(in the rows, 128 means zero)
Each path below is one point turned by a fixed rotation once a step. After each direction that follows a path, write how fast that rotation turns it, in deg/step (0 if it stays still).
Each turn is a multiple of 5 degrees from 10 to 175, or 0.
Each row of a path follows its step; steps can be skipped.
path 1
step 0: [132 133 128 126 123 130 131 136 127 114 124 131 122 125 131 120 142 129
 117 126 126 141 135 130 122 136 123 129 137 143 122 132]
step 1: [125 141 119 128 116 127 128 138 128 129 128 128 127 122 120 129 135 121
 119 116 129 128 118 121 132 136 115 120 138 125 128 131]
step 2: [135 140 128 130 135 122 131 137 114 127 122 131 125 117 135 128 133 119
 124 121 129 142 128 123 129 125 128 116 127 125 118 120]
step 3: [131 135 133 126 119 125 133 128 122 132 123 129 125 119 132 126 137 124
 126 131 128 114 126 129 117 123 117 121 138 131 109 125]
step 4: [131 134 128 123 127 117 141 133 131 129 122 138 124 128 131 138 131 115
 119 123 121 124 116 124 129 121 118 135 117 127 122 127]
step 5: [130 127 110 127 137 126 133 126 130 125 117 135 124 124 141 118 144 126
 124 122 127 122 132 131 127 118 128 132 127 128 116 130]
step 6: [133 119 115 118 114 113 136 132 128 114 128 127 130 130 126 123 132 121
 132 124 131 124 125 122 127 122 119 128 132 128 122 135]
step 7: [129 125 121 121 128 125 122 143 134 120 131 136 125 119 137 131 139 126
 134 120 124 134 126 126 132 131 123 121 116 140 121 137]
step 8: [133 137 125 126 119 128 120 130 125 123 118 122 128 130 126 124 142 137
 125 123 128 135 127 123 138 118 120 127 137 142 117 135]
step 9: [130 133 120 119 119 117 126 129 115 126 126 124 130 121 129 137 129 129
 116 112 128 133 124 133 126 137 115 121 125 136 128 126]
step 10: [136 140 118 121 128 140 131 137 120 138 129 130 128 119 125 123 135 122
 124 126 131 134 121 134 126 118 124 120 122 136 118 123]
step 11: [131 134 137 127 117 120 143 133 124 120 123 129 124 125 128 117 138 126
 117 129 128 132 125 136 121 127 117 133 131 134 121 117]
[125 131 128 130 129 129 127 126 131 128 123 128 127 131 129 130 130 130
 122 126 126 127 127 126 131 130 126 133 129 129 130 130]	95
[124 127 128 128 125 127 126 128 127 128 133 130 131 131 130 128 126 123
 125 127 126 126 128 125 129 127 124 125 126 129 132 126]	135
[126 128 129 132 129 129 127 125 127 125 128 130 127 127 129 124 130 129
 127 129 128 131 131 129 134 123 129 127 128 128 126 124]	130
[126 126 127 127 124 126 130 126 128 125 128 130 122 125 123 131 124 129
 129 128 130 125 128 129 131 130 125 128 129 128 128 126]	135
[132 125 126 129 127 128 125 126 127 125 132 133 129 130 126 129 131 129
 130 125 127 129 129 127 130 130 131 130 130 130 129 133]	45
[129 130 130 129 124 125 128 128 129 130 128 127 131 130 123 126 129 128
 131 128 131 129 124 127 131 123 127 131 130 125 129 128]	155
